In the data rows, the value 128 means zero.
Here are some points:
[126 119 146 123 138 131 114 151 153 143  87 109 150 128 113 121 153 108
 144 140 153 160 135 102 139 148 121 132 143  84 144 163]
[118  99 138 145 115 123 108  88  82 185 182 148 117 172 126 105  43 130
 177 126  92  85 143 141 119 126 143 120  96 244 164 133]
[150 123 149 104 166 118 112 161 200 146  62 104 178 140  77 138 144  91
 132 170 144 170 170  89 139 146  99 131 158  61 148 178]
[158 158 149  66 155 159  79 172 138 148  70  96 165  95 131 167 138 166
 188 120 102 203 104  71 144  98 107 140 145 105 157 153]
[126 131 142  97 107 148  88 129  86 127 143 115  99 134 111 112  95 132
 201  99 105 150 150  91 152 117 135 134  86 163 148 111]
[124 152 119 110 107 170 120 159 128 135  71  93 141 113 173 149 198 124
 149 116 165 197 109  99 123 169 133 143 162  86 130 184]
[129 135 106 105 115 124 101 110 112 113 126 114  90 133 122 129 115 132
 134 133  95 129 148 127 133 113 123 133 116 138 132 105]
[157 136 151  94 156 131 118 145 135 119 134 132 141 118  94 138  89 150
 156 121  92 137 141 108 143  89 117 123 110 136 137  95]
[126 131  85 154 108 123 162  90 103 143 170 156 111 131 183 147 113 150
  85 134  99  73  90 185  79 130 144 132 148 207 118 131]
[122 112 170 132 135 144 118 166 146 152  92 111 169 139 111 109 151  98
 170 120 183 172 145  86 148 164 130 123 130  80 144 180]
[133 127 127 104 128 118 102 111 117 119 147 125 103 136 103 122  85 134
 147 130  92 116 154 121 140 105 120 129 103 154 137  95]
[121 102 135 143 113 122 106  89  85 180 179 144 114 166 125 104  44 132
 176 123  92  88 143 142 117 129 143 122  98 241 157 135]
[131 119 152 125 148 119 126 143 143 118 128 134 140 121  96 116 125 127
 128 130 136 128 134 115 146 111 120 120 115  98 130 114]
[129 158 125  95 115 159 113 147 114 104 106 110 113 113 138 139 150 138
 154 101 124 176 131 100 143 130 128 134 123 104 122 119]
[144 144 127  93 151 132 100 144 143 137  92 112 141 106 129 150 142 153
 125 147 107 155 104 112 131  99 107 138 145 107 144 137]
Here are 16 more points, each followed by its number:
[128 118 132 145 135 118 144 130 144 134 134 136 139 135 121 125 125 118
 116 139 138 112 136 136 124 138 129 125 135 126 127 139] 0
[155 123 148  99 157 109 116 136 171 125 114 121 145 149  57 131  89 100
 150 153  98 141 191  99 144 120 107 123 119 118 145 121] 1
[125 116 139 116 140 128 100 134 123 150 111 121 138 123 124 117 123 140
 141 138 129 138 113 116 140 109 123 133 124 119 143 139] 2
[118 132 143  95 110 148  83 127  87 127 140 113 100 137 113 111  90 133
 203  94 109 155 154  93 151 120 134 127  85 160 148 108] 3
[126 114 159 128 136 127 112 132 102 126 158 138 127 121 106  98  97 143
 160 106 128 118 123 117 151  94 132 118  88 138 135  96] 4
[132 136  99 147 114 119 163  99 122 120 165 150 112 134 153 149 111 140
 100 127  98  89 116 167  99 127 134 128 136 183 114 113] 5
[115 149 114 125 100 156 126 136  94 107 128 118 112 113 162 134 162 142
 145  93 141 156 109 118 131 139 140 132 126 123 117 123] 6
[139 142 125 124 139 136 140 132 127 106 129 139 128 102 138 154 127 155
 119 120 107 130 104 127 129 104 125 126 131 136 124 102] 7
[134 154 118 103 113 150 129 143 137 104 107 107 120 128 125 151 148 115
 152 112 124 171 155 100 132 156 127 137 134 113 123 135] 8
[123 108 117 147 143  94 132 105 138 129 148 148 120 125 124 115 118 137
  73 162 116  75 107 164 119  95 122 126 133 136 121 112] 9
[128 145 131 144 109 150 167 143 124 117 138 132 139 126 155 144 148 119
 141  94 151 141 127 126 117 165 141 125 138 136 113 138] 10
[140 147 118 119 132 134 141 132 125 111 137 135 131 110 142 151 129 153
 119 119 105 127 108 132 124 109 124 126 132 135 118 106] 11
[129 148 127 133 108 152 167 146 133 104 132 126 130 126 142 147 151 115
 141  94 146 148 143 118 125 165 141 122 132 120 109 128] 12
[122 138  92 145  98 127 161 112 131 109 136 129 104 136 151 141 148 111
  92 129 135 116 137 156 106 162 138 133 144 132 103 128] 13
[147 116 150 108 164 119 116 161 200 145  61 106 180 136  77 136 147  87
 132 171 141 169 166  91 142 149 102 133 159  62 147 179] 14
[125 111 121 147 144  99 136 108 129 136 149 148 125 126 130 121 114 140
  82 153 115  80 106 164 123  98 124 124 128 141 123 112] 15
Which of these numbered points is nearest to each point below, looking only along the 7 directions in which the first points spread most? Its number follows each.
[119 139  94 149 101 127 161 114 131 108 140 134 102 133 155 140 147 113
  90 127 134 112 133 155 103 156 137 135 144 133 102 127] > 13
[143 130 147 110 157 123 117 161 181 130  72 108 163 125  90 134 155 100
 128 153 148 169 150  95 143 136 107 132 149  57 135 158] > 14
[123 145 128 147 110 151 161 143 123 116 134 130 143 129 151 145 149 122
 146  97 153 145 128 124 117 166 145 124 138 132 114 144] > 10
[136 148 130  96 124 145 107 135 113 110 127 115 113 118 127 137 117 145
 160 105 106 151 135 107 141 112 128 131 112 135 133 101] > 7
[131 126  90 170 128  80 197  89 150  74 187 170  98 131 117 136 114 117
  30 146 110  42 145 200 104 116 128 113 130 137  78  64] > 9
[135 155 113 100 115 145 117 132 125 109 110 110 114 120 136 152 142 136
 141 118 110 162 134 112 127 130 124 135 133 121 127 123] > 8
[132 135 101 142 116 122 163 105 116 123 164 145 116 130 153 150 107 141
 100 128  97  85 116 168 102 127 136 124 137 183 117 112] > 5
[122 127 139 160 103 145 164 127 105 133 169 146 137 146 147 124 111 121
 162  84 147 114 134 134 116 162 153 118 116 178 125 130] > 10
[128 151 126 137 109 149 167 146 134 104 135 127 133 130 140 153 152 116
 143  92 145 151 136 120 126 166 140 122 135 118 109 134] > 12
[117 148 123 121 103 155 126 139 101 111 124 118 113 113 160 133 156 141
 147  94 142 159 114 116 130 139 141 134 127 118 118 123] > 6
[133 105 107 154 143  74 159  90 164 107 149 150 114 145  97 118 109  97
  52 176 116  59 163 177 117 121 117 124 132 125 108 101] > 9
[133 147 113  97 127 129 109 119 117 103 126 119  99 114 123 136 122 147
 124 128  97 135 130 120 135 101 120 134 114 126 124  96] > 7
[133 150 131  98 125 143 104 137 112 113 124 113 114 118 124 135 118 143
 164 109 108 156 136 105 144 113 124 132 112 128 131 104] > 8
[154 145 134 132 149 131 170 151 166 115 117 136 167 111 129 165 147 134
 112 130 128 134 115 129 116 127 118 121 153 106 116 133] > 11
[118 139  93 144 103 126 157 108 126 108 134 130 102 136 151 136 151 107
  94 128 133 115 142 153 108 162 136 130 141 137 104 128] > 13
[129 124 140 111 141 129  95 132 129 152 104 115 137 124 123 118 125 140
 139 143 130 142 116 113 138 112 117 135 127 114 148 141] > 2
[143 114 154  87 167 110  75 133 142 134 113 116 130 127  67 112  86 135
 148 153  94 132 151 102 161  74 102 129 103 110 156 101] > 1
[142 131 148 110 156 123 120 161 179 128  75 107 166 127  91 134 157 102
 130 151 151 166 148  99 141 139 107 130 148  59 138 157] > 14
